In the data rows, 128 means zero.
How far apart are the two rows of each pair, measured in a hidden way? 0 means very close, and 40 very far. Two or three weighted sums of its numbers give each row a place; it is the straight-line distance between the places.
[113  93 105  97 107 132  98  88 144 110 112  89  88 134 131 156]
[147 158 148 151 147 124 162 163 124 158 154 162 162 124 113 101] >> 23
[151 150 143 145 141 116 152 152 135 153 147 147 148 112 112 107]
[152 170 165 167 157 122 167 172 114 151 145 169 172 119 124  88] >> 20
[163 150 159 149 164  89 150 141 140 138 126 140 142 102 127 104]
[123 144 139 150 126 143 145 149 103 134 137 152 148 139 133 110] >> 11
[136 130 138 127 135 104 124 117 138 111 102 117 113 113 137 126]
[115  98  98  94 108 138 103  97 142 121 127  94  92 143 122 157] >> 13
[116 134 145 149 124 129 127 137  97 108 103 140 136 121 155 119]
[ 96 103 104 111  85 153  98 109 126 109 118 111 107 145 138 159] >> 19
[103 128 131 138 115 150 124 133  95 118 118 137 136 136 148 127]
[120 103 101  93 111 130 109  90 146 119 129  97  95 130 123 154] >> 15
[109 127 125 138 113 156 126 137 102 126 127 133 135 145 140 132]
[153 175 169 169 168 110 169 166 120 146 138 160 168 115 121  75] >> 28
[114 110  91 105 107 149 116 123 133 136 140 117 116 146 121 152]
[129 119 101 105 126 140 129 125 146 147 156 125 128 144 107 138] >> 20
[ 95  94 112 112  98 142  97 103 117  96 106 104 104 139 144 153]
[124 129 118 126 120 148 133 137 129 144 151 140 138 142 119 130] >> 21
[138 119 109 105 128 116 120 109 159 136 141 107 108 124 114 139]
[104  92  96  94  94 141  94  94 137 113 119  95  98 138 135 166] >> 20
[111  96  98  90 107 138 102  96 140 118 118  96  98 139 127 162]
[161 167 168 161 167  95 161 157 131 142 136 155 155 105 127  85] >> 25
[129 128 136 134 135 105 127 124 131 106  99 118 120 107 149 120]
[146 154 142 153 148 123 160 158 124 155 144 158 163 118 121 104] >> 25
[112  95 106 102 106 139  90  94 132 109 115  89  92 138 137 161]
[148 168 155 161 156 119 167 170 115 152 151 172 173 122 120 100] >> 35
[ 89 106 111 115  95 150  98 105 120 104 112 110 109 145 144 153]
[ 86  98 104 112  87 150 101 107 121 107 108 108 113 139 144 153] >> 21
[ 99 125 120 133 112 156 122 130 106 126 125 136 130 140 143 134]
[134 133 146 143 136 107 125 129 127 106  91 126 127 101 149 117] >> 31
[145 161 164 169 152 126 160 167 107 141 138 167 162 124 128  94]
[132 124 134 123 132 100 121 116 142 117 112 109 111 113 137 131] >> 24
[143 164 160 166 156 118 162 169 110 139 137 170 165 117 129  88]
[ 92 111 119 126 103 154 111 121 100 108 112 117 122 142 150 139] >> 9
[170 158 145 141 168 102 164 149 146 167 155 148 151 111  99  99]
[124 119 106 109 120 144 127 129 139 141 151 125 130 148 112 143] >> 25
[149 131 130 115 145 110 136 122 168 148 148 125 120 126  98 134]
[145 151 161 158 155  96 141 142 128 118 116 140 139 104 137 103] >> 12
[147 162 158 164 148 126 164 165 108 149 143 169 170 128 127  92]
[ 87 104 114 119  91 154 102 112 117 101 113 112 112 142 143 150] >> 26
[137 128 107 111 126 133 135 132 145 153 158 136 130 142 101 130]
[ 93  93 108 107  89 144  92 101 128 105 111  99 104 141 141 158] >> 14
[110  92  92  95 100 140 101  95 139 115 124 100 105 141 133 164]
[100  93 101 109  91 141  87  98 127 104 113 100 100 139 140 161] >> 21
[ 85 108 113 118  94 153 108 113 113 107 111 119 120 144 148 148]
[130 146 155 162 140 126 146 147  92 115 116 149 145 119 145 102] >> 23
[151 168 174 168 165 117 163 166 117 144 135 162 164 116 124  77]
[129 139 137 142 128 139 146 150 112 148 151 148 145 139 122 119] >> 29
[107  93 102  99 103 142  93  93 133 110 109  90  93 131 136 159]
[143 166 167 167 159 127 159 163 109 141 139 164 168 123 127  89] >> 33
[113 117 130 130 118 123 111 116 126  96  94 109 112 119 151 139]
[110 127 129 143 115 151 128 137 100 124 128 132 134 144 143 125] >> 25
[131 125 109 109 126 126 124 119 157 142 148 114 118 126 110 138]
[ 93 104 113 116  98 137  99 105 127  99 104 104 103 133 151 148] >> 12
[116 137 139 152 127 136 136 145  98 122 122 144 145 131 143 114]
[134 123 129 125 133 105 118 109 146 115 114 113 109 116 129 130] >> 12
[ 95 100 110 110  99 147  91 102 120  97 106 105 107 136 147 153]
[101 102 118 110  99 140  92 100 124  97 100  99 102 132 142 151] >> 10
[133 120 107  95 125 128 123 112 157 134 141 114 115 136 100 141]
[107 124 138 139 120 135 118 126 102  94  95 128 126 131 163 127] >> 17
[145 144 154 148 144 102 139 134 135 119 113 136 134 105 139 111]
[138 115 115 110 128 109 120 106 158 127 127 104 110 120 119 148] >> 9
[ 89 104 109 120  95 153  96 110 111 107 109 112 110 138 149 155]
[123 105  90  91 115 142 117 111 147 136 142 110 113 142 110 150] >> 23
[134 147 157 161 146 116 146 149 109 116 112 146 144 106 143 101]
[108 101 107 109 109 134  99  98 129 101 101  94  96 127 151 153] >> 13
[138 138 143 145 138 100 131 127 126 111  99 125 123 104 143 116]
[129 113 100  91 117 140 120 117 150 139 146 117 115 143 108 149] >> 5
[ 99 123 125 134 114 143 114 123  98  92 103 120 123 133 160 133]
[116 119 132 129 123 120 115 113 124  94  94 111 111 118 152 132] >> 12
[123 103 103 100 113 128 104  97 148 116 123  90  93 132 131 151]
[148 130 117 110 138 119 134 123 163 147 149 125 122 127  91 135] >> 27
[130 117 100  99 120 140 126 120 149 143 145 121 120 143 109 142]
[113 127 120 136 117 155 128 137 106 124 129 142 138 142 136 127] >> 11
[109 106  85  94 108 144 108 110 141 131 138 115 110 145 118 152]
[106 106 116 118 104 136 102 108 124  92  94 104 103 129 152 148] >> 12
[160 160 147 140 158 118 160 159 138 168 168 152 158 122  94 102]
[168 162 168 157 174  98 161 155 137 148 134 155 152 104 115  89] >> 9
[163 151 162 156 165  86 154 145 137 137 128 144 144  96 129  99]
[128 150 153 159 140 136 151 158  97 138 132 161 159 134 134 104] >> 10
[174 172 162 155 174  98 168 164 138 159 145 160 160 109 111  90]
[148 147 150 144 151  85 140 135 140 121 119 134 128  98 135 110] >> 20
[137 115 106  89 126 138 125 115 156 138 148 119 117 143 103 146]
[155 151 157 152 158  94 143 146 141 126 119 142 140 107 127 104] >> 18
[145 164 164 167 154 126 167 172 112 150 142 173 171 121 125  97]
[164 165 156 156 169 108 167 160 132 161 148 160 160 111 114  92] >> 18
[110 104 113 109 118 123 102  94 139 106 110  91  92 121 135 151]
[128 145 149 157 130 125 140 145  99 128 114 146 149 118 146 107] >> 15
[132 150 158 161 141 139 144 158  96 136 132 159 157 129 137 111]
[ 93 116 120 135 104 155 115 122 103 110 118 121 120 147 151 144] >> 10
[112 119 124 121 114 129 116 107 121  90  90 110 111 119 153 138]
[127 114 111 102 128 115 118 104 154 123 126 103 102 126 126 147] >> 21
[153 141 126 123 146 125 147 144 148 170 166 140 146 134  87 122]
[111 100  83  92 100 147 107 107 139 126 134 110 106 144 125 162] >> 23
[153 136 141 127 148  97 135 126 153 135 130 125 121 114 117 125]
[132 159 151 160 144 132 153 160 111 143 143 163 166 129 127 103] >> 20
[150 167 168 163 160 121 167 169 115 149 141 169 172 121 121  92]
[143 128 134 123 138  98 124 116 149 123 115 112 115 107 128 130] >> 25
[124 109 111 111 120 119 108  98 146 105 105  96  97 126 137 147]
[139 121 114 103 129 118 125 113 162 136 140 106 111 124 109 139] >> 7
[123 142 147 161 132 140 142 152  83 130 126 151 151 137 139 112]
[112 107 112 116 113 119 104 101 138 104 104  94  95 128 145 149] >> 18
[134 140 149 145 142  99 136 133 129 117 101 131 126  94 149 112]
[151 138 129 128 141 125 147 144 147 163 165 141 144 125  94 120] >> 17
[153 157 169 167 161 102 153 145 122 130 126 154 147 106 129  93]
[109 128 130 137 118 157 124 133  98 118 126 136 133 144 142 131] >> 13
[153 169 163 162 160 114 169 169 122 152 150 169 173 117 118  88]
[114  93 106  99 109 135  97  86 139 112 115  86  88 129 132 155] >> 24
[155 152 160 154 161  90 149 147 131 127 123 140 142 101 126 101]
[155 170 166 168 162 111 170 170 118 147 138 170 167 119 119  79] >> 13
[114 103  99 105 111 128 100  91 145 109 116  85  89 134 132 158]
[161 139 135 126 153  93 139 126 159 145 141 126 128 115 107 125] >> 16
[131 118 101  97 121 143 122 119 152 139 144 121 119 142 102 142]
[116 133 142 142 124 142 130 143  92 127 127 148 143 142 138 120] >> 6
[116  97  86  85 105 139 104 104 140 122 129  99  99 145 124 159]
[ 91 100 104 110  87 151 102 106 117 109 117 112 109 143 143 157] >> 14
[165 153 159 143 165  89 155 146 141 140 130 143 140  99 119  97]
[149 137 123 120 142 128 140 139 150 163 163 137 139 134  82 126] >> 21
[160 152 159 152 161  91 150 146 137 135 129 142 141 105 126 101]
[153 147 134 137 152 121 152 148 142 173 169 150 148 129  94 115] >> 19
[102 124 128 134 111 155 125 130  97 119 118 133 131 143 145 125]
[130 135 118 128 125 136 138 138 135 151 151 135 137 132 109 125] >> 17
[115  97 103  97 107 131 101  92 150 116 120  87  85 132 126 161]
[114 111 100 103 111 148 120 116 141 140 143 118 118 147 119 148] >> 14
[171 154 153 139 164  95 160 147 150 154 146 142 141 111 101 106]
[157 162 149 151 157 114 168 164 127 164 151 166 160 119 108  95] >> 9
[137 130 140 129 140  96 130 120 140 117 110 121 118 110 136 124]
[157 171 173 170 170 101 166 162 121 143 132 162 160 108 130  81] >> 29
[170 168 162 157 170 102 170 160 139 152 147 160 157 111 115  90]
[104 109 118 123 106 127 103 108 124  95  93 104 108 124 157 147] >> 33
[108  92 102 106 100 131  95  90 132 106 112  93  88 133 137 161]
[160 173 172 169 170 104 173 164 122 148 135 158 167 109 120  79] >> 36
[130 115  99  89 120 135 123 112 154 138 145 110 111 140 102 146]
[145 125 112 107 132 124 131 121 157 151 151 120 120 130  99 137] >> 9
[110  94 101 107  99 134  95  91 134 106 113  93  94 136 139 156]
[ 88 108 109 119  95 150 103 112 114 101 109 110 114 142 147 153] >> 18
[138 136 148 140 140 104 129 126 136 110 104 122 126  99 141 117]
[161 158 143 140 160 125 160 154 137 175 165 159 153 126 100 110] >> 30
[140 156 153 159 144 132 157 163 111 145 143 165 162 129 124 100]
[100 106  99 108  91 157 107 116 124 122 125 114 115 144 134 149] >> 24
[147 135 124 112 139 125 140 132 155 150 156 134 134 136  83 128]
[163 161 168 153 166  89 158 153 136 143 135 148 146 101 125  96] >> 18
[134 129 110 112 125 138 133 130 142 150 160 133 134 144 102 135]
[128 142 153 158 139 116 137 141 105 105 103 143 142 115 153 109] >> 8
[132 153 145 155 144 134 150 159 104 145 139 160 160 135 128 106]
[157 173 165 164 158 117 170 174 118 153 146 174 169 122 119  95] >> 9
[100 120 129 133 109 143 119 126  95  99 112 125 127 138 153 133]
[107 115 123 132 113 127 110 115 114  86  96 111 113 125 157 135] >> 8
[ 93 105 114 124  97 144 104 110 116  98 100 109 108 134 152 147]
[146 151 141 144 145 129 156 161 127 165 164 160 160 128 104 108] >> 16
[149 165 159 162 157 126 161 171 116 151 148 171 173 121 119  99]
[116 100  83  90 106 143 107 108 144 129 134 103 109 145 120 156] >> 20
[134 157 153 160 147 133 159 158 105 144 134 159 166 129 126  99]
[165 148 140 130 158  99 148 135 160 161 152 138 138 114  97 114] >> 15
[164 148 137 134 151 121 154 143 149 165 159 150 151 129  79 115]
[126 150 149 156 137 141 150 155 101 144 138 161 157 132 131 106] >> 19
[ 89 107 104 116  89 158 109 113 116 116 116 116 116 143 146 144]
[146 137 143 139 144  99 129 126 134 117 110 124 121 108 142 113] >> 20
[111  97  88  89 107 133 105  93 146 117 131 100  98 140 123 160]
[128 108  96  87 111 135 112 114 147 131 139 107 111 141 108 153] >> 18
[139 125 111 100 132 135 133 127 151 149 157 127 129 142  91 137]
[137 133 140 136 140 101 132 122 145 115 118 119 122 109 132 124] >> 11
[147 120 122 104 129 109 122 112 160 128 130 111 108 123 112 139]
[106  96  88 102  91 149 107 101 135 119 128 108 110 144 131 161] >> 22
[132 158 157 165 151 129 150 159  97 140 130 165 163 125 133  99]
[128 153 156 161 142 132 143 154  93 127 120 152 152 127 142 101] >> 13
[111 103 109 111 108 127  99  98 135  98 106  97  91 130 141 153]
[131 118 126 118 126 109 114 108 148 119 119 106 109 119 130 138] >> 10
[152 133 140 127 144 100 134 125 149 131 120 123 123 106 127 125]
[162 149 138 130 156 121 158 150 141 173 169 156 150 128  87 113] >> 18
[102  88  99 102 101 136  92  93 134 109 116  98  97 140 138 155]
[ 98  99  96 107  89 147  95 106 128 114 120 105 104 141 138 157] >> 19
[116 143 145 153 128 145 139 146  83 126 127 143 148 136 144 116]
[123 113 130 121 126 113 110 113 133 104 104 110 110 116 150 138] >> 25
[124 106  94  86 110 134 112 106 150 129 133 103 105 136 120 154]
[125 108 107  92 116 130 116 108 154 127 137 106 105 134 112 150] >> 5
[116 118 108 119 113 150 120 123 130 138 137 126 128 141 127 139]
[157 176 167 167 174 105 171 165 118 145 137 165 166 109 124  75] >> 26
[153 146 131 132 143 125 153 150 143 173 168 150 149 136  88 111]
[127 106  97  84 115 138 112 107 149 131 136 109 108 142 110 156] >> 23
[116 136 141 148 124 141 135 138  89 118 114 149 139 130 153 117]
[134 152 150 158 142 137 147 156  95 135 137 162 160 133 135 104] >> 14
[126 110  96  91 114 146 117 111 143 134 139 118 114 148 114 152]
[116 119 130 128 122 125 112 113 125  98  90 115 107 117 152 133] >> 12
[124 143 142 149 134 140 143 150 102 143 139 153 152 129 129 116]
[104 126 134 141 119 146 127 134  90 115 115 133 137 135 151 127] >> 9
[145 165 162 166 160 125 164 171 108 146 139 170 170 126 125  92]
[ 88 104 109 117  99 145  98 106 115 100 106 110 108 142 151 152] >> 24
[106 121 124 126 105 159 124 130 101 128 129 129 131 148 143 134]
[149 170 159 159 158 119 169 171 118 152 150 173 176 123 120  90] >> 14
[103 107 118 118 101 137  99 106 121  96  97 106 108 130 152 151]
[152 152 140 149 152 135 156 160 125 164 152 162 163 132 110 106] >> 33
[122 115 105  97 118 129 117 114 150 133 138 109 107 126 113 150]
[158 150 138 133 154 123 154 147 147 167 164 146 146 124  81 109] >> 26
[111 129 135 143 121 146 134 140  85 121 122 139 142 139 144 125]
[133 134 152 144 140 112 128 131 128 106 107 133 124 114 146 116] >> 21
[142 153 166 160 153 111 150 154 109 121 112 150 151 108 143  91]
[127 121 131 122 122 116 115 109 139 104 106 110 109 118 140 141] >> 19
[144 158 156 162 157 129 160 167 106 145 147 171 170 130 123  97]
[141 127 114 110 134 136 137 129 151 151 155 128 131 141  89 134] >> 16
[102 102 115 116 102 141  97 103 123  94 102 105 105 130 149 147]
[127 151 150 153 140 136 147 155  91 139 133 158 154 133 135 109] >> 20
[118  99  94  87 107 137 104  99 147 119 125  98  96 140 122 161]
[104 136 128 141 115 152 128 136  91 123 126 141 137 146 145 129] >> 24
[127 128 138 137 125 114 122 123 122  98  83 119 125 106 152 127]
[147 132 113 114 136 123 137 131 155 157 156 129 130 135  95 124] >> 29
[107 102 104 109 111 128  98  94 136 106 109  93  95 131 143 149]
[117 122 131 130 121 118 119 117 129  97  91 111 109 117 153 135] >> 17
[135 155 153 159 144 132 153 164 109 148 141 163 164 121 128  99]
[119 104  91  83 108 138 115 108 148 131 136 104 109 139 120 156] >> 23
[162 163 169 162 168 103 166 158 127 138 130 157 156 108 120  80]
[117 109  83  94 107 147 109 113 137 131 138 111 112 149 119 155] >> 38
[137 115 102  95 127 125 116 109 157 134 138 111 110 129 105 141]
[134 132 143 138 135 107 126 126 132 107 102 123 125 104 147 124] >> 7
[108 110 119 123 114 128 109 109 125  89  94 109 108 124 153 141]
[112  94  92  92 103 136 100  89 142 117 124  94  95 138 129 163] >> 7
[152 139 126 123 141 129 145 144 145 165 164 139 142 137  90 120]
[156 171 164 169 169 112 168 170 117 150 143 169 170 118 116  81] >> 14
[125 114  96 101 118 144 118 115 141 136 145 118 117 144 113 145]
[138 158 156 164 148 135 151 159  96 137 136 159 162 128 132 100] >> 16
[102 112 121 124 115 135 103 113 114  92  94 111 112 129 156 144]
[167 167 168 157 172 103 167 159 136 157 146 163 159 115 113  88] >> 30
[149 147 132 139 150 128 154 151 138 171 164 153 152 131 102 112]
[133 123 109 107 128 141 131 126 146 153 162 126 137 142  98 138] >> 15
[115  94  99  97 107 137 105  89 141 113 121  93  98 134 129 157]
[165 155 159 150 168  95 155 145 143 145 134 145 142 107 110 101] >> 12
[141 155 152 159 149 129 160 164 113 145 134 163 162 121 118  98]
[119 119  96  99 111 148 119 119 138 136 143 122 121 145 116 147] >> 18
[101 123 132 135 115 151 118 129  88 109 111 129 133 139 157 130]
[112 134 132 146 123 150 134 140 103 135 136 139 144 144 136 128] >> 25
[148 133 118 112 139 127 137 126 159 150 156 127 124 134  88 133]
[115 103 112 114 110 129 104  95 131  94 101  96  97 126 143 150] >> 15
[168 166 166 158 175  96 164 158 130 143 134 156 152 102 122  93]
[136 141 143 144 135 117 142 135 125 133 124 141 143  99 134 112] >> 28
[138 152 166 160 150 107 144 146 120 122 116 141 142 104 140  98]
[110 103 113 115 106 133 100 100 130  94 103  96 101 126 152 148] >> 11
[119 136 145 151 127 145 132 141  86 119 116 148 147 140 146 122]
[115  99  89  86 106 139 106  99 140 126 127  95 105 141 124 161] >> 18
[131 114 100  91 120 131 124 116 151 139 141 114 114 138 108 146]
[126 108  99  86 116 138 113 111 146 131 139 108 110 142 111 151] >> 9
[105 102 111 111 108 133  99 102 130  95 102  98 102 128 148 152]
[145 151 137 139 141 131 154 156 125 164 163 153 157 134 112 115] >> 21
[163 159 151 146 160 111 162 154 140 163 155 150 153 111 104  98]
[108 102 111 111 107 130  95  96 130  99 100  97  92 129 147 155] >> 29
[153 132 137 120 143  96 133 125 156 135 133 121 125 105 119 125]
[131 120 124 116 132 107 122 112 156 123 120 110 105 118 127 137] >> 18
[131 148 150 159 141 135 151 159  98 135 132 158 159 133 133 104]
[146 163 164 169 155 123 162 166 104 143 134 169 168 128 123  93] >> 3
[ 95  97 102 111  91 150  95 103 128 109 116 108 105 144 142 160]
[123 137 142 149 128 150 143 151  97 137 133 147 149 137 136 116] >> 29
[169 157 160 152 170  93 157 147 136 143 136 147 148 110 117  97]
[ 99 108 116 120 105 141  99 103 127  89  96 103 105 129 150 148] >> 23
[117 104  94  82 109 142 114 103 141 124 132 105 106 146 124 161]
[125 113  95  99 111 143 117 121 149 136 142 115 118 143 107 148] >> 17
[126 115 121 123 122 121 106 108 137 105 100 105 107 118 144 138]
[105 104 117 123 108 135 107 106 122  94  98 106 103 132 150 149] >> 14
[ 99 102  98 108  86 155 105 111 129 115 118 108 107 142 137 157]
[128 112  99  96 118 141 121 118 148 139 142 122 118 144 104 144] >> 14
[154 138 148 143 150  93 145 132 140 121 124 133 130 106 126 109]
[166 162 167 154 169  95 162 153 141 144 140 150 150 110 112  96] >> 14
[110 115 127 125 116 131 111 112 117  83  88 111 109 122 157 138]
[137 155 158 164 150 131 154 162 103 140 134 164 161 128 130  97] >> 26
[133 155 152 159 145 133 150 161  96 139 138 159 160 129 132 103]
[120 139 132 140 127 145 145 147 112 141 146 149 152 140 130 117] >> 9
[ 86 110 116 124  97 155 110 121 104 107 109 118 124 141 151 143]
[140 145 133 141 133 138 150 148 124 160 159 151 152 129 109 117] >> 16
[148 133 120 111 137 120 137 130 160 148 157 127 125 131  93 130]
[159 142 129 123 152 122 147 138 149 157 162 138 138 129  78 121] >> 13
[131 151 156 159 141 133 150 160  99 139 134 164 161 128 130  98]
[ 96  95 108 111  93 147  91 105 129 101 110 103 104 143 144 157] >> 26
[ 97  95  98 106  96 148  95 100 130 112 119 106 105 144 141 161]
[110 124 135 139 117 145 118 131 101  98 106 130 126 130 158 127] >> 16
[103  96 105 102  93 138  89  92 134 106 109  94  95 135 144 159]
[129 114  95  96 115 139 121 116 146 134 149 120 121 147 103 143] >> 17
[146 141 151 142 144  92 138 133 133 118 112 132 130 101 141 110]
[133 122 102  97 128 131 121 122 154 144 151 119 119 135 100 140] >> 13
[116  95  92  91 102 140 103 101 139 121 126  98 101 145 128 166]
[100 111 117 127 104 145 112 126 122 118 112 118 120 128 145 138] >> 7
[153 146 162 153 154  99 144 139 130 123 118 139 138 104 136 102]
[154 142 145 135 152  93 141 128 146 128 126 124 127 109 121 114] >> 4
[100  94 106 101 101 142  90  96 132 108 108  91  96 137 143 158]
[111  95  92  93 107 143 103 101 144 125 126  99  95 140 128 161] >> 12
[164 155 145 136 155 117 160 153 137 169 168 153 152 127  89 108]
[100 118 124 133 108 154 122 126  99 117 117 134 129 145 147 133] >> 7
[ 99  96 114 114  98 142  97 101 125  97 102 103 102 132 147 156]
[148 173 167 166 164 117 169 174 119 145 141 175 174 120 124  89] >> 26
[ 95  98  98 108  88 149  94 104 124 115 119 108 107 140 140 155]
[172 168 163 156 169 104 163 154 135 145 142 157 158 114 115  92] >> 38
[123 140 138 148 134 148 143 152 106 141 138 153 152 137 127 117]
[132 136 132 139 130 141 142 145 118 150 152 147 147 142 120 121] >> 4
[110  93 101  99 101 136  93  91 135 109 115  93  93 135 133 164]
[ 97  94  98 111  87 149  91  97 129 109 115 101  98 143 137 159] >> 12
[132 149 142 149 133 142 142 151 100 143 142 152 151 141 136 111]
[123 111  98  93 114 128 115 111 150 140 136 112 109 135 114 145] >> 35
[120 104 107  97 114 129 106  94 148 119 122  95  94 128 126 154]
[165 150 138 135 154 116 158 148 146 166 161 146 146 127  84 112] >> 19
[154 161 147 148 154 122 166 163 133 171 158 163 167 123 107 100]
[170 162 161 150 176  90 164 155 137 153 143 149 151 109 115  96] >> 16
[118 106 111 108 110 130  99  95 140 108 109  93  92 127 136 151]
[115 116 127 126 116 122 111 112 126  98  96 110 109 111 146 134] >> 19
[159 162 163 162 168  88 157 151 139 142 135 150 154  95 124  93]
[148 158 147 149 147 127 160 165 120 158 152 166 162 129 120 102] >> 7
[127 101 105  99 116 129 108  96 148 121 124  97  95 131 123 153]
[114 130 132 135 121 153 128 139 100 124 130 140 139 149 137 127] >> 15
[136 132 146 139 140  97 131 124 138 106 106 123 127 106 141 121]
[138 157 148 164 142 136 155 159 100 141 138 164 157 128 132  99] >> 23
[171 168 163 161 174  99 166 161 133 145 138 160 157 114 115  85]
[119 114 123 122 117 115 109 107 138 105 101 105 102 115 146 141] >> 29
[113  90 103 100 101 134  97  87 142 115 119  89  87 137 133 160]
[ 98  95 101 104  93 147  98 101 129 105 112 100 104 142 146 159] >> 15
[106  99 101  99 103 131  99  86 143 110 118  90  85 132 134 154]
[111  96 106 104 104 136  99  89 135 108 114  92  87 129 137 157] >> 4
[149 141 128 124 145 130 149 145 144 168 171 143 145 134  90 120]
[137 158 167 166 153 128 156 164 101 141 135 166 164 128 131  94] >> 9
[ 98 108 115 122 103 146 107 109 111  91 102 113 116 131 154 146]
[ 97  94  98 101  92 148  97 100 130 110 122 104 102 141 138 164] >> 12
[139 130 145 137 136 103 123 129 130 114 108 123 120 106 141 122]
[139 168 164 167 151 124 157 167 106 140 130 168 165 117 132  94] >> 23
[ 99 116 120 129 109 160 121 126 104 115 123 130 129 147 144 142]
[152 151 170 164 156 103 150 152 123 124 119 151 151 107 133  91] >> 21
[109  92 103 103 101 142  91  93 138 107 109  93  95 134 140 161]
[105  93 102 109  94 141  88  98 128 105 112 100  98 139 139 161] >> 15
[114 139 143 149 131 139 131 139  79 121 117 143 144 133 148 122]
[ 90  99 107 110  92 143  92 104 123 102 109 106 102 141 144 154] >> 28
[119 102  99  78 114 136 111 102 147 125 132 102 104 138 116 156]
[138 134 144 134 142 100 130 123 143 112 109 118 116 106 139 119] >> 23
[102  87  96  99  97 144  93 100 136 113 118  95 100 140 138 163]
[121 129 120 135 123 153 138 140 110 137 140 139 143 144 126 135] >> 27
[169 164 166 153 171  91 160 151 139 149 135 152 152 104 115  96]
[127 144 145 156 133 144 145 150  87 132 128 153 154 138 140 114] >> 10
[147 156 144 149 146 136 158 158 122 161 154 159 160 131 108 108]
[ 93 112 123 128 105 149 111 122 103 105 113 121 121 143 149 136] >> 20
[152 137 123 116 141 126 145 139 148 159 171 136 137 136  93 122]
[169 157 159 151 170  91 155 146 144 144 139 143 147 104 123 101] >> 9
[124 104 102  80 116 136 107 101 148 123 135 102 103 141 113 159]
[107 104 117 116 107 140  98 103 122  93  98 109 102 127 150 149] >> 12
[115 108 122 114 116 122 107 106 136  94 101 102 102 125 143 143]
[128 142 133 147 132 132 144 149 122 143 140 148 150 116 129 110] >> 20
[103 111 128 127 108 134 109 113 115  86  91 115 111 122 159 139]
[118 101 101  95 113 131 104  89 145 118 126  90  90 137 127 158] >> 25
[125 147 143 154 136 138 146 151 102 139 139 153 159 134 133 109]
[147 135 123 120 139 133 142 139 139 165 169 143 141 137  92 125] >> 11
[102 102 110 115  99 141  97 101 121  97 107 105  99 132 153 149]
[150 138 125 115 142 127 145 132 148 157 161 135 134 137  80 124] >> 29
[100 108 116 125 103 136 102 111 112  85  99 106 109 130 155 140]
[146 162 165 166 150 118 163 165 105 147 134 167 167 125 127  91] >> 25
[ 92 108 114 120 103 145 109 110 111 100 103 115 109 141 153 148]
[122 140 139 151 129 140 142 146  99 132 128 150 154 129 136 114] >> 15
[167 159 163 154 169  91 161 153 135 145 137 148 151 106 123  96]
[119 108  84  93 109 146 114 111 140 128 141 112 110 150 117 156] >> 23
[126 110  94  84 119 133 115 107 155 136 138 103 108 135 114 152]
[133 149 155 160 146 134 148 158  98 134 132 159 157 133 130 106] >> 24
[100 104 114 111  98 139  94 104 122  93 102 101 100 134 147 145]
[ 96 112 121 122 103 143 107 116 108  92 101 115 115 138 157 141] >> 13
[106 104 110 106 108 128  97 101 132 101 100  93  97 129 147 153]
[122 141 143 152 128 144 136 148  87 122 125 153 150 134 142 116] >> 17
[ 94 110 109 122 102 159 109 118 108 113 123 124 119 148 146 148]
[154 149 159 148 159  90 148 141 137 133 123 139 136  88 130 105] >> 26
[140 159 161 166 157 127 164 168 113 155 140 170 174 120 119  92]
[160 151 161 152 164  91 151 146 139 130 128 142 145 106 128 101] >> 20
[109 126 125 138 115 142 129 136 106 122 121 134 135 130 141 125]
[124 117 129 124 126 114 111 108 133 102 109 105 106 116 142 134] >> 21
[112  97 105 102 106 135  94  89 140 105 114  90  88 134 136 155]
[142 163 160 162 152 129 154 167 107 142 138 168 167 127 124 100] >> 22
[132 155 154 164 147 131 152 159 100 142 134 160 161 130 135 101]
[151 150 129 137 152 127 153 155 132 167 163 151 155 136 103 112] >> 4
[100  99  94 100  88 146  97 103 137 118 122 104 102 144 136 157]
[ 95 115 122 123 107 142 112 120 100  97 103 122 124 135 153 140] >> 15
[ 91 104 102 112  83 154 104 108 123 115 119 115 110 150 140 154]
[111 137 142 144 122 148 134 142  86 123 120 142 142 136 144 118] >> 27
[108 116  99 111 105 152 118 121 132 138 141 121 122 143 121 145]
[104  95 100 104 101 139  87  94 136 101 112  98  98 136 141 163] >> 16
